128 stands for zero in the data rows.
Some points, one per row:
[129 127 133 134  95 118 132  90 142 142 143  77 163 131 119 172]
[119 123 131 148  86 124 122  92 143 134 144  81 148 126 133 164]
[105 120 127 135 126 121 135  75 135 139 137  83 151 123 111 173]
[ 89 116 119 144  93 131 119  96 155 142 149  81 129 116 107 179]
[129 123 125 154 118 127 127 104 121 120 136  82 130 120 117 179]
[ 59  99 114  42  17  87 114   0 227 167 164 154  86 106 112 115]
[ 91 117 123  59 132 137 115  35 137 135 138  87  84 116 128 140]
[153 135 139 193 169 150 127 147  88 110 109 155 152 130 128 162]
[ 69 119 116 118  65 138 121  63 198 151 159  93  74 115 110 171]
[194 138 150 176 119 143 110 234 110 120 127 101 158 137 151 142]
[152 128 127 192 148 142 128 139  91 122 120 114 173 132 123 176]
[171 137 148 166  77  99 122 202 124 131 137  79 147 137 143 146]
[126 130 122 195 153 154 133 111 103 132 126  97 125 126 115 183]
[191 140 150 177 160 138 131 193  92 106 106 192 175 143 143  97]
[137 131 125 151 166 131 147  83  88 114 119  81 165 133 137 163]
[173 130 143 167  84 102 111 163 107 121 131  90 158 135 145 161]
[119 128 132 163 104 101 126 116 144 142 144  79 135 124 121 178]
[120 127 123 167 174 123 135  99  90 119 118  85 138 129 137 177]
[147 135 135 193 109 134 102 203 106 117 126 107 144 137 139 156]
[ 91 109 116 107 135 143 132  69 164 144 149 100 128 118 120 151]
[147 131 140 167  94 105 108 141  96 117 125  94 178 135 126 165]
[180 138 141 193 174 125 127 169  87 107  98 199 181 138 146 118]
[199 138 142 192 154 118 120 192  89 109 117 153 186 143 156 115]
[139 126 134 139 115 142 118  90 118 131 134  71 136 132 141 169]
[ 45 108 114   6  52 109 122   0 210 152 160 151  38 100  98  75]
[150 136 134 189 142 137 113 153  92 117 111 125 186 137 145 155]
[105 118 121 130 121 122 120  84 154 138 144  89 116 125 112 171]
Then 40 other points, each followed by its number:
[105 115 125 125  33  96 112  67 174 142 155  87  80 113 111 169] 0
[168 137 145 174 144 140 126 161  88 119 116 129 170 136 138 139] 1
[ 45 108 112   0 108 149 134  11 199 153 158 154  87 113 115  86] 2
[163 136 120 187 159 151 137 108  87 121 109 110 118 129 119 177] 3
[156 130 130 193 154 150 132 149  93 119 117 114 163 130 148 164] 4
[146 124 132 189  61 110  83 173 126 133 137  70 121 134 127 167] 5
[157 128 137 188  87 113 107 176 125 127 134  71 145 129 125 182] 6
[123 120 131 123 129 132 128  68 104 132 131  76  89 119 126 153] 7
[ 72 124  91 101 173 162 155  72 129 138 134  78  94 118  83 147] 8
[188 140 149 162 165 150 137 133  79 116 113 143 156 139 148 151] 9
[119 119 121 184  69 108  98 143 192 152 159  35 129 121 115 185] 10
[161 137 125 226 159 145 137 174  97 120 116 134 196 133 141 159] 11
[ 56 107 100  96 131 141 138  64 177 139 156  87  34 107  86 147] 12
[151 129 143 159  96 131 124 133 111 131 129  88 208 148 148 146] 13
[196 152 163 105 192 126 112 255 106  98  83 255 192 154 190   0] 14
[193 146 152 159 193 167 144 143  77 104  78 255 174 142 149  72] 15
[160 132 146 162  20  69  94 206 133 138 137  73 187 136 123 161] 16
[190 125 132 166 184 137 144 101  62 104 100 109 158 136 139 162] 17
[ 89 114 100 116 197 172 153  88  87 113 115  68 122 123 111 160] 18
[158 135 133 206 146 114 102 198  98 121 118 115 135 132 125 172] 19
[186 140 141 182 191 137 142 125  83 108 109 152 178 132 138 159] 20
[111 112 112 102 187 138 151  72  82 116 112  76 119 120 127 162] 21
[163 132 133 188 175 155 145 117  69 109  94 150 137 134 132 160] 22
[190 142 151 154 103  99 119 165  98 120 123  96 164 146 145 148] 23
[ 87 122 121  91  39 101 113  34 150 139 144  91  91 116 101 148] 24
[  0  85 117   0  23 115 131   0 255 194 176 249   7  91 113  60] 25
[109 121 106 162 217 171 165  81 108 128 127  80 142 125 132 175] 26
[156 126 136 200  58  90  93 225 134 131 139  56 146 123 132 184] 27
[144 136 113 207 140 140  97 165  97 123 117 116 162 130 119 170] 28
[147 130 138 179  88 101 118 181 122 126 137  83 144 130 143 181] 29
[153 133 145 156  87 103 124 133  94 117 123  83 198 142 147 160] 30
[172 140 144 173 130 141 119 175 107 120 122  96 169 126 144 183] 31
[ 29 124  89 114 134 169 128  72 159 135 155  81  93 121 108 160] 32
[137 115 138 140   0  69 112  78 202 166 156  84  89 110 121 165] 33
[192 144 150 161 139 106 126 166  75  92 107 150 182 149 159 124] 34
[183 138 146 189 105 120  89 253 124 127 136  67 132 129 121 189] 35
[ 75 112  98 138  54 130  95  85 177 145 158  79  66 113 108 173] 36
[145 131 128 193 186 143 131 119  86 113 103 138 142 134 125 165] 37
[217 159 173  28 178 113  93 255 106 102 100 255 139 167 184   0] 38
[125 123  93 189 156 142 136  99 104 121 121  88 147 126 126 182] 39
Which three of these numbered points are nearest to each point below, ignoring the 2 directions in which the first points spread most? Their numbers follow each, nearest first.
[ 97 116 124  89  71 112 115  27 130 132 139  86  36 104 103 106] > 7 24 3
[180 166 181   0 248  98  83 255 146  87  93 255 105 176 182   0] > 38 14 21
[191 139 153 158 184 149 149 111  74 101 106 154 179 163 158 100] > 17 9 20
[165 138 129 244 231 168 185  37  81 111  96 207 181 140 152  82] > 15 26 22
[166 143 131 217 120 148 102 234 105 133 120 119 136 132 139 173] > 36 19 6
[114 115 141 145   0  67 122 105 205 159 152  73  79 117 121 177] > 33 27 0
[174 139 148 150  33 105  90 149 115 129 132  79 216 144 159 154] > 30 13 16
[193 153 161 126 143  96 121 255  77  84 110 206 208 166 168  33] > 34 14 30
[112 134 117 175 179 143 160  92 107 126 127  75 127 128 119 177] > 37 39 4
[152 144 109 236 199 150 158  91  90 123  90 167 126 131 130 193] > 22 37 3
[ 56 119  88  72 190 154 155  72  72 115 105  53  89 121  93 139] > 18 21 8
[123 128 141 170   3  92 116 147 229 157 157  23  63 110 126 198] > 27 10 33
[176 141 157 153   0  21  96 254 133 141 136  61 181 140 137 156] > 16 27 33
[124 121 135  94 151 140 149  57 120 132 136  84 136 130 121 178] > 9 20 17
[182 134 146 171   4  69 108 194 173 153 150  38 162 128 129 177] > 16 27 33
[208 153 167  66 180 111 113 255 100 101 104 255 140 161 163   0] > 38 14 21
[189 128 136 193 164 124 135 134  83  93 101 158 181 131 135 175] > 20 9 37
[ 97 139 107  94 219 154 167  84  90 122 124  67 123 127 119 160] > 18 21 8
[153 128 133 185 100 115 114 154 140 142 149  71 164 130 125 176] > 6 29 10
[160 125 144 183   0  23  73 255 189 161 156  11 112 124 132 171] > 27 16 35
